In the data rows, zero lies at 7.5, halfway between 7 and 8.
Some points, one per row:
[11,7,5,5,5,6,9,8,7,9,6,6,10,7,7,13]
[13,15,11,7,6,6,8,7,12,7,6,7,7,8,11,5]
[6,8,7,12,12,8,2,2,4,12,1,1,13,2,9,5]
[6,14,4,6,10,15,14,7,3,4,9,10,7,8,7,0]
[6,7,5,9,10,6,3,11,4,6,9,9,8,7,6,6]
[6,5,6,9,8,6,6,11,9,5,11,11,4,12,6,8]
[6,12,5,8,13,15,10,0,3,11,3,2,14,5,8,2]
[8,6,8,6,5,6,8,8,7,8,7,7,6,10,6,9]
[6,6,8,11,7,6,6,9,8,8,8,7,6,11,6,7]
[6,7,8,8,7,7,6,6,7,6,12,11,7,11,7,7]
[6,4,10,7,5,6,9,11,10,4,10,11,4,7,9,9]
[6,8,5,5,11,8,3,11,6,5,6,8,12,8,2,5]
[6,7,5,6,10,10,8,10,7,3,10,11,8,8,5,7]
[13,11,6,6,5,6,8,2,12,6,9,9,7,4,7,9]
[5,6,8,12,10,8,5,11,5,7,6,7,9,5,11,6]
[6,7,5,8,10,7,4,9,6,8,9,8,9,8,6,6]
[12,13,8,6,5,6,8,8,12,8,6,6,6,6,9,7]
[6,7,5,10,9,6,4,8,7,9,10,8,6,12,6,7]
[7,7,11,10,8,7,6,9,8,9,9,8,4,9,12,7]
[6,3,11,9,5,6,8,9,5,9,9,8,6,7,9,10]
[6,6,11,8,6,6,8,10,11,6,9,9,3,11,7,8]
[6,11,5,8,13,13,8,1,4,10,6,5,9,9,7,3]
[6,5,9,5,6,6,8,11,11,3,6,10,11,7,4,9]
[6,11,4,5,11,12,10,4,5,8,6,6,11,10,5,3]
[14,12,10,6,6,6,8,5,4,12,6,4,9,3,11,10]
[6,8,7,10,11,10,6,6,7,8,10,8,3,5,15,6]
Then 16 other points, each followed by its number:
[6,4,10,6,5,6,8,9,9,8,10,8,5,12,6,10] 0
[6,6,8,11,7,6,7,8,7,9,11,8,6,12,7,7] 1
[6,9,4,6,11,11,9,4,10,5,9,9,8,11,6,4] 2
[6,7,5,6,10,9,6,8,9,5,12,11,6,11,6,6] 3
[7,5,8,6,5,6,9,9,4,9,10,8,9,7,7,10] 4
[7,6,10,7,6,6,8,8,8,10,8,6,6,10,7,8] 5
[15,12,5,4,6,6,8,5,7,11,5,4,11,4,7,10] 6
[8,5,7,5,5,6,9,10,10,3,10,11,6,9,8,10] 7
[5,10,6,12,11,7,2,11,13,4,3,7,4,11,7,3] 8
[6,8,7,11,9,7,5,8,12,5,10,10,7,9,9,5] 9
[11,8,7,5,6,6,8,7,9,7,7,7,7,6,7,10] 10
[6,11,5,4,7,15,15,4,5,5,8,9,15,6,4,3] 11
[6,9,4,5,12,8,2,10,7,7,8,8,7,9,5,5] 12
[6,6,11,12,9,7,5,8,4,11,6,5,6,8,10,8] 13
[6,9,5,8,12,15,10,5,10,5,3,6,8,6,10,5] 14
[6,11,5,5,9,14,13,6,7,6,4,7,11,4,5,3] 15
Which two of these numbered points are nearest to each point below, ignoring the 3 directions in which the first points spread most? Their numbers follow each, nearest first.
[13,9,5,5,5,6,8,6,7,10,5,4,12,3,7,11] > 6 10
[6,9,5,7,12,10,5,4,5,8,8,7,10,9,6,4] > 3 2
[6,5,7,9,7,6,7,9,7,8,12,9,5,11,8,9] > 1 3
[5,8,7,11,12,12,8,6,11,7,5,6,4,3,15,5] > 14 9
[14,13,6,5,6,6,8,3,11,9,5,5,9,4,8,9] > 10 6
[10,11,11,6,6,6,8,7,9,11,4,4,7,6,9,7] > 5 13
[7,4,8,5,5,6,8,7,7,9,10,8,7,10,7,10] > 0 5
[6,7,8,13,6,6,7,12,8,7,5,6,8,6,8,7] > 15 13
[6,9,5,7,12,7,0,11,4,6,7,8,9,7,5,5] > 12 10
[7,8,12,11,8,7,5,9,7,7,8,8,4,8,11,7] > 13 9
[13,9,5,6,5,6,9,2,5,14,2,1,15,2,8,11] > 6 4
[6,6,11,6,5,6,9,12,11,6,5,7,12,8,4,7] > 15 11
[8,6,8,6,5,6,9,9,4,10,8,7,8,8,9,10] > 4 5
[5,7,8,14,6,6,7,7,8,11,5,4,9,4,8,6] > 15 1
[10,9,11,7,6,6,8,8,8,9,5,5,7,4,9,8] > 15 10
[9,8,14,9,6,6,7,8,7,9,6,6,5,7,11,9] > 13 5
[5,7,5,7,12,7,2,12,8,5,8,9,9,8,4,6] > 12 10
[6,9,5,8,11,13,9,6,11,4,6,9,7,9,9,5] > 14 2
[5,8,5,8,10,10,8,6,8,4,9,11,9,10,5,5] > 2 3
[6,7,10,6,5,6,8,9,14,3,8,10,8,8,6,7] > 15 2
[9,6,5,6,5,6,8,8,10,5,8,9,8,8,5,11] > 10 7
[15,15,5,5,5,6,8,6,14,11,4,3,7,6,10,7] > 12 3
[6,8,5,6,9,14,13,1,8,4,9,11,14,3,4,6] > 11 7
[6,4,8,6,5,6,9,10,8,7,10,10,4,13,5,10] > 0 5
[6,7,10,14,12,9,5,6,4,11,7,5,5,5,14,7] > 13 1
[13,11,6,5,6,6,8,7,6,11,5,4,9,6,7,9] > 6 10
[10,8,5,5,6,6,9,9,8,6,8,9,4,12,5,9] > 10 5
[11,8,9,5,5,6,9,6,5,11,7,5,8,5,9,10] > 4 10
[7,4,6,5,5,6,9,9,6,8,10,9,9,7,7,11] > 4 7
[7,9,5,10,10,6,3,12,8,6,7,8,5,11,5,5] > 12 8
[13,10,5,4,5,6,9,3,15,8,6,7,5,5,8,11] > 2 10
[6,7,5,7,11,12,9,5,8,6,8,9,9,4,8,6] > 7 15
[6,6,6,9,12,11,6,5,6,7,13,11,3,5,13,8] > 3 2
[6,8,5,9,10,9,6,8,8,6,11,10,6,9,9,5] > 3 9
[12,8,5,4,5,6,8,13,13,4,2,6,10,4,8,11] > 15 10
[7,4,8,6,5,6,9,8,7,6,9,9,5,10,6,10] > 0 5
[6,11,5,6,11,13,9,6,9,5,6,8,9,8,7,2] > 2 9
[8,9,10,5,6,6,8,8,10,9,8,7,7,9,9,7] > 5 0
[6,8,8,13,7,6,5,8,11,9,7,6,7,7,9,5] > 9 2
[6,7,6,11,12,9,4,2,6,9,5,5,12,4,6,6] > 2 10
[15,11,6,5,5,6,8,6,6,10,5,5,9,4,9,11] > 6 10
[6,7,14,13,7,6,6,7,6,10,6,5,7,7,9,6] > 13 5
[6,6,11,8,5,6,8,9,10,7,8,8,5,12,5,7] > 5 0
